(in the rows, 128 means zero)
A single turn carries every row of the set below to another of its rows. Some are shown first; where does it send the rows asked next?
J: [137 140 149 156 130 118 145 121 141 139 118 166 132  94 120  75 157 128
 110  99 157 128 103 172 105 151 135 141 151 131 132 153]
W: [143 133 160 108 138 112 155 119 114 120 124 121  98 117  98  91 147 141
 137 147 183 136 126 131 113 136  96 188 144 147 130 134]
H: [139 137 158 108 148 143 162 121 120 126 126 136 113  84 163 108 142 149
 139 140 169 123 131 176 140 167  98 183 137 105 133 141]
F: [110 148 142 119 149 110 141  98 133 127 111 117 131 125 141  65 157 140
 112 133 147 128  92 161 102 177  87 171 153 138 146 160]
X: [154 176 145  95 154 123 178 139 140 128 123 125 124  69 126  95 129 134
 110 131 154 136 113 160 119 183 126 169 146  97 149 151]
L: [147 126 152 118 134 138 155 135 121 142 136  97 120 135 124  91 158 130
 123 137 168 123 108 113 108 146 142 147 134 118 149 158]
P: [150 126 160 111 150 139 165 123 119 127 126 140 109  86 161 111 137 148
 138 139 174 129 126 170 143 168 102 185 143 106 133 138]
Z: [147 182 143  93 149 124 176 135 145 131 128 124 122  69 130  92 134 131
 111 135 146 131 115 162 122 182 119 162 137  98 148 154]
A: [138 150 127 128 134 109 149 102 113 123 109 153 123 136 140  71 175 123
 131 148 155 119 111 163 113 143  95 178 135 153 134 145]
E: [174 141 139 102 133 111 178 126 152 145 135 151 101  93 130  90 145 126
 138 155 143 145 105 158 155 168 120 171 129 105 108 150]
G: [130 172 126 139 149 109 141 111 147 133 125 146 118 130 141  81 147 116
 116 145 123 131  79 152 117 154 112 162 139 153 143 153]
Q: [133 124 151 161 143 117 130 118 157 131 117 151 140 100 124  83 160 138
 124 104 166 121 104 171 116 163 126 152 158 131 120 150]
V: [144 122 167 136 115 131 158 128 105 119 151 113 127 132 131  82 152 126
 113 136 159 123 104 120 137 153 141 153 124 120 146 161]
S: [119 153 162 119 151  99 148 120 138 102 134 101 118 111 103  93 128 149
 113 136 162 145  95 132 130 162 119 187 164 128 130 172]
B: [139 157 153 124 130 109 164 124 119 129 143 148  84 117 112  98 125 127
 118 143 145 156  92 131 130 121 132 172 143 142 132 162]
R: [142 136 161 135 132 142 152 135 131 126 145  97 136 138 113  78 158 129
 130 147 157 130  99 122 125 157 154 169 127 117 125 148]
U: [148 121 146 145 130 113 141 118 156 149 113 157 127 101 110  71 169 129
 125 108 164 124 110 163 103 158 116 140 147 135 121 140]
D: [167 146 135 100 132 115 173 123 155 145 136 150 101  94 138  94 151 127
 143 159 141 136 112 162 156 164 114 167 123 104 108 154]

F turns into A
L turns into V
Now these:
Z turns into H
U turns into J
E turns into X
W turns into B

A single turn carries every row of the set below to another of its rows. Some are shown first; where does it send the rows asked next?
mulo: [131 122 125 109 170 144 119 156  88 143 140 115 161 133 137 134 133 130
 135 142  90  95 152 116 142 118 110 108 166 108]
Bakil: [134  94 153 103 130 145 134 156 122 126 137 126 160 147 151 128  93 119
 140 144 113  98 172 133 106 111 115 120 112 124]
Kuz: [114 117 142  95 136 169 140 141 145 139 148 152 165 137 125 128 117  83
 152 141 134  82 128 135 135  99  96 115 124 104]
lene: [ 85 124 102 123 134 121 131 143 137 161 145 150 156 132 147 128 133 134
 131 100 103 102 145 147 118  91 105 103 122 102]
Rada: [133 134 152 120 142 125 146 145 100 161 149 131 154 146 132 144 119 135
 153 108 132 110 175 127 138 120  96 133 165 113]
bupof: [135 113 116 109 107 127 128 136 129 132 139 140 119 134 147 155 126 142
 163 135  98 105 157 110 144 107  93 108 109  85]
Nazu: [126 107 128 133 124 146 118 149 133 139 174 103 176 124 109 118 133 135
 154  96  83 109 145 122 123 103  86 126 145 103]
Kizab: [125 114 139 101 158 157 129 158  90 137 126 123 174 145 139 118 114 117
 131 145 106  82 143 127 134 116 124 115 162 111]
Pog: [ 92 110  88 115 129 129 127 148 128 164 163 148 152 133 151 131 123 120
 141  95 101 100 144 131 118  93 122 103 129  84]
Kur: [116 120 138 105 126 149 142 159 115 139 148 143 179 138 146 148  86 111
 160 133 143 118 137 135 129 119 113 134 156 118]
mopur: [ 89 123  98 126 137 118 136 146 131 160 147 149 149 129 146 126 132 128
 131 100 105 101 137 141 113  94 106  99 123  92]
leti: [118 113 141 106 132 159 142 120 126 138 130 153 129 141 163 156  91 100
 150 132 124 107 142 125 136  81 108 130 127 111]
mef: [144  84 124 110 124 156 132 110 117 133 154 127 159 108 172 122 110 134
 112 130 110  98 142 124 135 112 125 113 136  80]
Gafa: [149  88 136 113 102 150 130 112 135 129 178 139 161 112 156 136  94 117
 153 128 111  93 133 115 144  95 110 132 130  91]
Vagu: [101 110 131 121 117 109 158 121 136 141 143 131 145 145 121 136 146 120
 159 124 116  66 152 144 111 113 110 130 143 110]
Vanan: [111 110 131 124 114 111 151 114 127 142 148 135 150 148 117 137 146 111
 157 110 118  73 175 130 106 129 106 120 150 105]
vugo: [110  89  88 108 113 148 124 139 133 155 168 137 160 134 152 144 103 107
 153 104 102  97 143 119 119  93 134 108 133  84]
vap: [145 117 141 120 111 130 135 134 140 130 138 149 137 142 139 148 141 143
 122 121 130 116 137 121 148 128  97 112 147  74]
Mebo: [136  91 131 108 113 162 134 110 117 135 150 127 173 113 168 111 116 123
 107 112 114  98 146 113 128 117 128 114 142  82]
Kete: [109 119 132 142 134 136 115 144 142 133 164 115 170 139 117 115 142 144
 152 114  85 100 143 117 124 118  82 138 133 104]
redep: [146 107 152 118 129 159 143 123 107 125 114 113 136 142 158 145 115 123
 123 136 113 107 145 114 121 125 117 136 152 117]
vov: [134  88 124 102  99 155 131 119 135 135 181 134 164 124 160 137  91 117
 150 120 102  94 136 108 133  99 127 135 129  90]
paleb: [130 144 118 118 155 134 124 165  95 156 143 115 152 132 132 135 138 140
 156 125  89  99 148 110 148 101 102 126 158 109]
tivu: [151 103 146 111 132 136 133 132 123 149 133 128 128 139 127 123 137 138
 148 121 105  88 140 140 158  92  77 102 132  78]
tob: [110 107 131 123 114 111 151 121 127 145 143 137 151 150 122 137 147 121
 157 106 114  70 170 133 110 130 111 127 148 113]
muzo: [ 97 121 143 140 135 129 122 136 143 125 162 115 161 147 125 118 132 143
 146 131  90  93 144 117 116 119  87 139 123 102]
Sidod: [116 105 133 120 109 127 141 115 117 142 153 137 162 143 122 132 143 107
 143  94 118  79 183 117 108 136 114 113 155  98]
sizi: [107 136 129  97 132 171 150 155  97 127 137 144 165 113 121 142 104 113
 157 126 103  87 142 108 136 109 101 104 122 131]
mev: [142  96 124  91 100 171 149 104 123 144 157 117 167  99 132 128 120 115
 140 111  97  79 137 127 137  93 108 110 137 103]
zepe: [111 143 126 105 140 148 150 153 101 141 156 163 149 113 121 160 116 117
 152 109 107  94 140 105 147 106  96  96 133 125]
tuzub: [136 108 147  97 149 189 128 126 113 129 129 130 138 136 137 137 130 123
 148 112  92 104 126 105 138 107  82 117 155 122]
dupo: [102 153 119 111 148 138 146 152 110 151 154 166 144 131 132 156 128 126
 150 109 119 102 160 105 150 102 105 116 143 105]
Zudad: [ 87 131 118 130 128 116 140 140 137 149 137 139 157 124 146 123 138 138
 121 113 108 102 134 147 111  94  99 105 119 107]
kofet: [129 114 146 116 142 124 139 151 104 150 157 142 161 138 149 147 101 116
 170 120 144 120 155 128 136 122 100 132 167 111]
Nik: [148 102 126  99  99 163 149  98 118 140 157 128 156  99 139 138 121 117
 129 122 102  71 130 122 142 109 108 102 131  99]
duvav: [135  92 122 122 114 168 128 136 125 144 162 100 181 109 115 118 121 118
 151  89  94 103 141 124 125  95  92 107 141 102]
tana: [116 115 133 144 135 132 118 148 141 127 169 111 167 137 114 119 135 142
 148 115  83 107 145 118 118 112  84 133 137 102]
biru: [127  90 135 122 110 152 134 116 119 135 154 133 175 140 135 126 126 105
 124  93 118  85 170 100 112 135 126 104 152  88]
zuva: [125 113 128  93 131 168 125 133 119 144 132 152 134 138 169 157 103 117
 160 111 103 124 128 116 130  90  91 113 137 127]
lagik: [133 119 119 109 121 162 146 169 123 126 125 119 160 117 140 128 137 117
 130 139 114  94 111 119 113 135 118 113 128 118]
lus: [133 130 135 114 136 182 140 130 121 133 123 122 139 120 136 139 125 110
 136 129  98  98 100 112 146  91  92 124 138 115]
bifol: [139 100 141  98 132 158 132 125 113 130 117 147 134 151 167 152 128 116
 143 118 119 111 140 112 124 119 116 124 175 119]

lene turns into tob
mev turns into vov
zepe turns into kofet
Now these:
bifol turns into tuzub
redep turns into lus
vap turns into tivu
Zudad turns into Vagu
mef turns into Nik
lagik turns into Kuz
duvav turns into vugo
dupo turns into Rada
Kizab turns into sizi
Sidod turns into Nazu
mopur turns into Vanan

A single turn carries every row of the set below to another of its rows. Some are shown first; where does it send the rows asked next?
fer: [124 134 111 138 123 121 127 139 130 147 114 142 148 126 126 144  95 138
 127]
Ripu: [112 124 105 127 134 134 133 130 134 122 120 130 127 132 144 128  80 144
 127]
Nabo: [114 122 157 129 152 131 133 155 163 118 126 125 116 145 131 125 134 138
 132]
Kig: [109 137 127 117 131 137 164 117 132 120 133 102 100 135 132 134 144 104
 126]
Fugen: [125 126 157 139 135 142 116 156 171 122 130 132 123 142 126 129 137 126
 127]
zav: [128 122 105 137 121 149 113 100 128 104 103 125 141 126 145 119 160 146
 125]
Mibut: [120 131 151 139 122 128 145 113 138 151 148 111 144 129 114 142 142 101
 124]
piz: [ 99 127 143 130 155 139 127 102  88 121 133 132 142 133 139 108 130 110
 130]
zur: [122 118 145 134 141 127 126 170 160 120 111 134 123 139 128 128 144 127
 133]
sopi: [125 121 128 143 130 142 113  88 130 119 117 121 160 126 139 122 151 157
 127]
mube: [124 160 111 130 118 143 125 124 143 133 127 137 119 134 130 145  94 139
 117]
bedi: [123 142 118 132 132 133 127  95 122 117 103 122 140 129 136 131 165 162
 129]
baki: [115  89 120 133 122 132 145 131 131 124 129 110 138 123 135 122 134  86
 131]
gifel: [111 145 131 129 140 130 126 118  83 132 115 145 138 129 126 123 152 101
 130]
pogu: [113 143 131 133 133 158 111 105  99 116 133 140 127 133 136 114 140  93
 120]

pogu turns into gifel
zav turns into bedi
baki turns into Kig
Now these:
fer turns into Ripu
zur turns into Nabo

